K: [ 99 137 120 139 135 134 130 147 123 150 133 119 109 197 127 130 190 113
 107 123 145 106 116 116 159 110 135  86  98 148 122 144]
Q: [153  88 176  92 158 168  84 143 158 108 135  91  98 128 117 138 135 175
 149 137  99 189 119 160 145 121 113 134 165 138 120 160]
T: [167 127 176  90 128 115 151 109 142 105 123 156 103  96 104 130 156 108
  45 204 135 118 198 101 147  94 135 137 163  84 120 136]
H: [116 142 128  94 170 168 103  86 101 126 115 112  87  89 159  75 122 152
 108 104 110 149 127 149 167 105 121 132 127 122 183 131]
R: [ 97 184 157 185 140 193 111 137 151 146 121  90 186 167 119 137 144  97
  95  96 149 141 123 135 114 142 125 146  98 156 158  95]
X: [146 128 119  97 135 105 112 105 112 166 213 160 149 178  57 129 138 130
 126  96 105 159  75 118 144  78 107  41 108 132 153 107]
W: [182  94 177 116 156  89 128 107  77  98 161  93  98  84 121  89 145  99
 102 125  80 135 155 170 150  81 176  90 162 125 158 172]
J: [140 141 105 146 175 112  91 125 111 133 102 121 137 145 152  67 137 148
 101 117  74 179 169 136 116 144 151  71 103 138 172 151]
L: [ 91  93 185  87 124 107 111 153 113  86 137  76 162 129 128  99 121 163
 111  61 102 116 155 151 165 120 134 136 117 102 113 152]
[128 107  77  98 161] | W
[125 111 133 102 121 137 145] | J

P: [165 114  89  94 123 150 146 138  88 110 117  95 152 116 147 123 165  80
 107 136 140 133 100 145 101 140 110 149 126 164]
B: [107 104 114 134 130 158 137 133 148 119 158 137 192 116 133 104 166  95
 123 159 141 122 121 148 127  99 105  80 128 134]
Y: [137 143 149 104 170 118 152 142  96 152 158  91 138 112 122 148 149 112
 106 120 125 114 127 139  96 148 110 180 128 172]
C: [140 130 107 138 103 133  73  91 158 140 120 135 117 165 114  89  95 123
 150 146 138  88 110 117 114 109 103  92 128 141]
V: [103 110 108 137 119 153 127 125 147 122 155 144 195 124 124 101 160 103
 129 161 142 112 127 149 126  94 108  79 126 131]
S: [140 143 149 118 170 104  73  91 158 140 120 135 117 165 114  89  95 123
 150 146 138  88 110 117 114 108 148 103 151 116]
Z: [140 115 142 111 167 138 162 152 125 148 163  94 151 115 146 124 164  80
 107 135 139 132 100 145 100 140 110 152 126 164]
D: [139 115 142 111 167 138 162 152 125 148 163  94 150 115 146 123 164  80
 107 134 139 133 100 145 100 140 110 150 126 164]
[140 143 149 118 170 104  73  91 158 140 120 135 117 165 114  89  95 123
 150 146 138  88 110 117 114 108 148 103 151 116] | S
[114 127] | Y
[149 112 106 120 125 114 127] | Y
[170 118 152 142  96 152 158  91 138 112 122 148] | Y
[143 149 104 170 118] | Y
[140 130 107 138 103 133  73  91 158 140 120 135 117 165 114  89  95 123
 150 146 138  88 110 117 114 109 103  92 128 141] | C

gibiv: [171 143 138 103]
savek: [ 97  63  55 115]
Kab: [107 142 200  59]
Buzop: [107 142 217 156]
Tagu: [127  78  94 181]
Sabad: [138 143 171 159]
dor: [119 188 123  79]
vis: [127  78  46  53]
duvez: [119 220 170 145]
[138 143 171] | Sabad
[78 94] | Tagu

U: [136 117 136 130 134 154 145  96 159  95 128 193 156 125 136 145 134 135
 133 146 122 145 125 112 122 124 144]
M: [146 114 136 134 102 104 125 122 119 151 118 124 159 149 120 135 117 195
 121 105 131 143 130 112 122 120 119]
N: [146 114 136 134 102 104 125 122 107 151 118 124 159 149 120 135 153 195
 121 105 131 143 130 112 122 112 119]
[135 117] | M
[125 122 107 151 118 124 159 149 120 135 153 195] | N
[146 114 136 134 102 104 125 122 107 151 118 124 159 149 120 135 153 195
 121 105 131 143 130 112 122 112 119] | N
[146 114 136 134 102 104 125 122 119 151 118 124 159 149 120 135 117 195
 121 105 131 143 130 112 122 120 119] | M
[130 134 154 145] | U
[149 120 135 153 195] | N

Faduf: [134 131 125 134 122 123 135 104 127 103 133  95 117  75]
mut: [129 128 132 126 127 130 127 128 127 126 128 120 120 123]
rires: [121 138 107 107 128 121 126 127 124 124 129 118 119 120]
nav: [ 92 147  68  55  82 101 115 102 128 101 134  93 117  71]
Ganem: [145 129 124 127 111 117 151 103 118 113 104  93  98 113]
rogug: [129 129 128 130 126 127 130 127 128 127 128 127 128 127]
Rekim: [110 145  88  84 111 112 123 118 125 115 132 106 117 100]
Meri: [134 131 125 134 122 123 135 122 126 125 126 122 121 123]
zeko: [138 132 123 134 118 120 142 116 122 121 119 112 112 119]
depu: [134 131 125 134 122 123 135 104 127 103 133  95 117 109]
[129 128 130 126 127 130 127 128 127] | rogug
[134 131 125 134 122 123 135 122 126 125 126 122 121 123] | Meri
[129 129 128 130 126 127 130 127 128 127 128 127 128 127] | rogug

lis: [111 134 111  49  93 137  57 112 134 211  84 122 148  81 113 139 167  77
  86 125 161 165 148]
Til: [103  58 140 112 131 213  58 112 134 211  88 122 151  77 112 142 167  79
  83 123 162 165 154]
pedu: [108 132 107  91 141 137  58 112 130 211  84 122 123  92  91 153 168  83
  74 118 151 165 159]
Repim: [111 134 103  97 140 137  58 112 134 211  84 122 116  94  96 149 169  82
  83 123 156 165 154]
perup: [109 133  97 137 103  58 140 112 131 211  84 122 122  92  92 154 167  83
  75 118 150 165 158]
[ 84 122 123] | pedu
[103  97 140 137  58] | Repim
[167  77  86 125 161 165] | lis
[103  58 140 112 131 211] | perup
[111 134 111  49  93 137  57 112 134 211  84 122 148  81 113 139 167  77
  86 125 161 165 148] | lis
[131 213  58 112 134 211  88 122] | Til

didi: [146 126 124 123 120 135 145 101 132 134 135 133 121 128  99 126 117 110
 132 126 131 129 148 128  82 141 107 127 119 127 136 114 137 148 113  98
 100 116 129 143 127 154 113 133 136 103 126 121 136 132 118 115 140 120
 130 111 135 130 124 131]
Rivan: [133 126 119 123 140 117 134 109 135 131 133 138 122 134 125 135 128 134
 138 132 126 129 131 118 109 135 122 124 115 132 126 129 134 137 123 121
 112 131 123 102 129 166 146 129 134 132 134 114 126 133 125 114 135 126
 135 130 130 131 111 124]
Liso: [146 128 131 130 112 143 139 115 127 131 135 126 126 124 103 125 115 106
 124 123 133 127 146 139 101 133 107 131 126 125 135 112 132 139 117 101
 108 112 135 140 126 144 123 134 134 104 123 128 138 128 121 126 135 120
 125 113 118 153 102 144]
Maza: [160 126 118 123 122 134 150  85 134 139 142 136 112 128  89 129 112 105
 136 128 133 129 157 126  57 147  93 129 108 129 138 108 138 157 106  86
  82 109 131 150 128 169 102 141 144  94 127 111 138 140 116 106 145 115
 133 108 116 164  69 148]
gaz: [118 129 133 131 126 132 119 146 122 123 122 123 134 127 141 125 132 132
 124 127 127 126 119 132 153 121 139 130 138 127 127 133 123 118 136 142
 146 132 130 121 127 115 141 124 123 137 127 135 128 125 131 138 122 131
 124 133 130 118 151 124]
mubar: [123 127 119 124 146 111 131 113 134 132 132 141 121 136 126 135 131 142
 139 134 124 131 126 112 113 134 129 124 113 132 122 133 132 134 128 129
 120 138 123 131 132 139 114 128 131 140 137 113 121 134 128 114 132 128
 137 137 136 124 118 118]
pami: [110 132 142 135 119 139 108 173 118 117 115 108 141 121 154 121 135 134
 113 124 129 126 108 145 189 106 153 134 151 126 127 136 115 102 145 156
 170 131 132 112 126  89 161 121 115 140 122 151 130 117 136 153 113 136
 117 132 131 109 179 124]
fudir: [144 125 115 122 136 121 145  87 139 138 139 140 113 134 103 136 120 122
 140 132 125 131 147 116  78 147 104 125 106 131 130 118 141 152 115 100
  90 121 125 146 129 166 102 135 138 115 133 105 129 137 120 106 140 120
 135 123 125 147  82 136]
Rodi: [152 127 126 125 112 141 143 108 130 133 134 126 125 125 100 125 117 105
 124 123 133 128 149 135  93 136 103 133 124 126 135 111 133 145 116  99
  99 113 133 143 126 149 119 136 135 100 123 128 137 131 118 123 140 120
 123 108 117 153  89 146]
gomuz: [111 131 137 133 128 130 113 158 122 121 117 120 136 125 153 126 138 136
 121 126 127 128 109 133 174 115 150 129 143 127 123 138 122 109 141 152
 160 135 130 111 128  97 149 121 117 144 126 142 127 121 137 144 117 134
 124 136 134 109 169 119]
[137 131] | Rodi
[146 129 166 102] | fudir
[121 135 134] | pami
[135 130 130 131 111 124] | Rivan
[123 127 119 124 146 111 131 113 134 132 132 141 121 136 126 135 131 142
 139 134 124 131 126 112 113 134 129 124 113 132 122 133 132 134 128 129
 120 138 123 131 132 139 114 128 131 140 137 113 121 134 128 114 132 128
 137 137 136 124 118 118] | mubar
[147  93] | Maza

